grid =
126  137  131  128  128  133  116  120  124  143  133  147  124
125  138  131  127  127  133  115  119  123  144  134  148  123
125  138  131  127  127  134  114  118  122  145  133  149  122
137  120  128  135  135  125  151  145  140  112  126  106  140
120  131  126  122  122  128  112  115  119  136  128  140  119
138  124  131  135  135  129  150  145  140  117  128  113  140
136  121  128  133  133  126  148  143  138  113  126  108  138
131  120  125  129  129  123  140  137  133  114  124  110  133
134  120  127  131  131  125  146  141  136  113  125  108  137
136  121  129  133  133  126  149  144  139  113  126  107  139
138  122  130  136  136  128  151  146  141  115  128  110  141
125  138  131  127  127  133  114  119  123  144  133  148  123
138  124  131  136  136  128  150  145  140  117  128  113  140
grid[-13,-13]	126
grid[5,11]	113
grid[4,7]	115
grid[-9,-11]	126
grid[-12,10]	134
grid[9,1]	121
grid[-5,6]	146
grid[-6,6]	140
grid[-7]	[136, 121, 128, 133, 133, 126, 148, 143, 138, 113, 126, 108, 138]
grid[-13,9]	143
grid[11,-10]	127
grid[-8,6]	150
grid[8,2]	127
grid[:, -13]	[126, 125, 125, 137, 120, 138, 136, 131, 134, 136, 138, 125, 138]
grid[4,3]	122
grid[-8]	[138, 124, 131, 135, 135, 129, 150, 145, 140, 117, 128, 113, 140]
grid[-5,11]	108
grid[-1,-4]	117
grid[4,1]	131
grid[-4,-10]	133
grid[10]	[138, 122, 130, 136, 136, 128, 151, 146, 141, 115, 128, 110, 141]
grid[-10,-1]	140
grid[-11]	[125, 138, 131, 127, 127, 134, 114, 118, 122, 145, 133, 149, 122]
grid[3,10]	126
grid[8,12]	137
grid[-2]	[125, 138, 131, 127, 127, 133, 114, 119, 123, 144, 133, 148, 123]
grid[-5,-3]	125
grid[-6]	[131, 120, 125, 129, 129, 123, 140, 137, 133, 114, 124, 110, 133]
grid[-1,-3]	128
grid[-13,4]	128
grid[-12,-12]	138
grid[-1,0]	138
grid[:, -3]	[133, 134, 133, 126, 128, 128, 126, 124, 125, 126, 128, 133, 128]
grid[10,-1]	141

data =
array([[148, 131, 146, 147, 120, 110, 106, 138],
       [149, 131, 147, 148, 119, 110, 105, 138],
       [110, 126, 112, 111, 135, 144, 147, 119],
       [107, 125, 109, 108, 137, 146, 150, 118],
       [109, 126, 111, 110, 136, 145, 149, 119]])
data[0,0]	148
data[2,2]	112
data[:, 3]	[147, 148, 111, 108, 110]
data[3,0]	107
data[2,4]	135
data[0,6]	106
data[2,0]	110
data[4,6]	149
data[4]	[109, 126, 111, 110, 136, 145, 149, 119]
data[:, 6]	[106, 105, 147, 150, 149]
data[1,2]	147
data[3,2]	109
data[0,3]	147
data[1,1]	131
data[0,7]	138
data[4,2]	111
data[1,7]	138
data[:, 1]	[131, 131, 126, 125, 126]
data[1]	[149, 131, 147, 148, 119, 110, 105, 138]

m =
[[110 126 158 114 114 123 151 135]
 [146 132 146 140 140 133 141 133]
 [148 130 102 143 143 134 108 122]
 [146 132 144 140 140 133 140 132]
 [147 130 105 142 142 133 109 123]
 [146 130 102 142 142 133 108 122]
 [128 130 149 128 128 128 144 134]
 [109 126 150 114 114 122 144 133]
 [107 126 156 112 113 122 150 135]]
Rows and columns are counted from 0.
(0, 0)	110
(4, 2)	105
(3, 5)	133
(8, 6)	150
(5, 0)	146
(1, 3)	140
(1, 0)	146
(8, 2)	156
(6, 2)	149
(5, 2)	102
(2, 3)	143
(4, 1)	130
(1, 4)	140
(6, 6)	144
(7, 5)	122
(5, 5)	133
(2, 5)	134
(3, 1)	132
(3, 3)	140
(0, 5)	123
(4, 0)	147
(3, 7)	132
(4, 4)	142
(0, 4)	114

B =
[[125 125 116 143 128 127 142 132 122 125]
 [131 123 125 125 125 120 120 128 112 126]
 [130 128 135 118 124 122 115 138 112 124]
 [136 119 122 120 123 113 110 124 100 127]
 [132 126 126 123 129 126 121 115 131 133]
 [128 119 105 147 127 122 142 124 113 126]
 [129 126 129 125 125 123 122 132 116 125]
 [131 124 120 129 131 127 128 112 133 134]
 [132 127 131 120 128 125 118 121 127 131]
 [131 121 120 129 124 118 122 129 107 125]]
B[-10, 0] -> 125
B[5, 1] -> 119
B[-3, -4] -> 128
B[2, 7] -> 138
B[0] -> [125, 125, 116, 143, 128, 127, 142, 132, 122, 125]
B[:, 3] -> [143, 125, 118, 120, 123, 147, 125, 129, 120, 129]
B[-8, -7] -> 118
B[3, -7] -> 120
B[-3, 8] -> 133
B[:, 7] -> [132, 128, 138, 124, 115, 124, 132, 112, 121, 129]
B[:, -8] -> [116, 125, 135, 122, 126, 105, 129, 120, 131, 120]
B[-3] -> [131, 124, 120, 129, 131, 127, 128, 112, 133, 134]
B[5, 2] -> 105
B[9, 4] -> 124
B[1, -4] -> 120
B[3, 4] -> 123
B[5, 0] -> 128
B[-7, 7] -> 124
B[8, 7] -> 121
B[-7] -> [136, 119, 122, 120, 123, 113, 110, 124, 100, 127]
B[-6, -8] -> 126
B[9, 6] -> 122
B[0, -8] -> 116
B[:, 8] -> [122, 112, 112, 100, 131, 113, 116, 133, 127, 107]
B[-10, -3] -> 132
B[:, 4] -> [128, 125, 124, 123, 129, 127, 125, 131, 128, 124]
B[5, 3] -> 147
B[1, 9] -> 126
B[-5, 9] -> 126
B[4, 5] -> 126
B[-9] -> [131, 123, 125, 125, 125, 120, 120, 128, 112, 126]
B[:, -4] -> [142, 120, 115, 110, 121, 142, 122, 128, 118, 122]

x = [144, 143, 154, 130, 123, 135, 121, 117, 132, 102, 123, 152, 133, 120, 132]
x[0] = 144
x[-6] = 102
x[3] = 130
x[2] = 154
x[-9] = 121
x[-4] = 152
x[10] = 123

A = [133 126 123 117 104]
A[0] = 133
A[1] = 126
A[3] = 117

M =
[[130 134 115 127 145 131 124]
 [134 138 110 128 148 134 126]
 [131 135 114 127 146 132 125]
 [130 134 116 127 144 131 124]
 [142 140 100 130 145 140 125]]
M[0][0]: 130
M[0][6]: 124
M[:, 4]: [145, 148, 146, 144, 145]
M[3][3]: 127
M[:, 2]: [115, 110, 114, 116, 100]
M[0]: [130, 134, 115, 127, 145, 131, 124]
M[1][6]: 126
M[0][4]: 145
M[0][5]: 131
M[1][3]: 128
M[2]: [131, 135, 114, 127, 146, 132, 125]
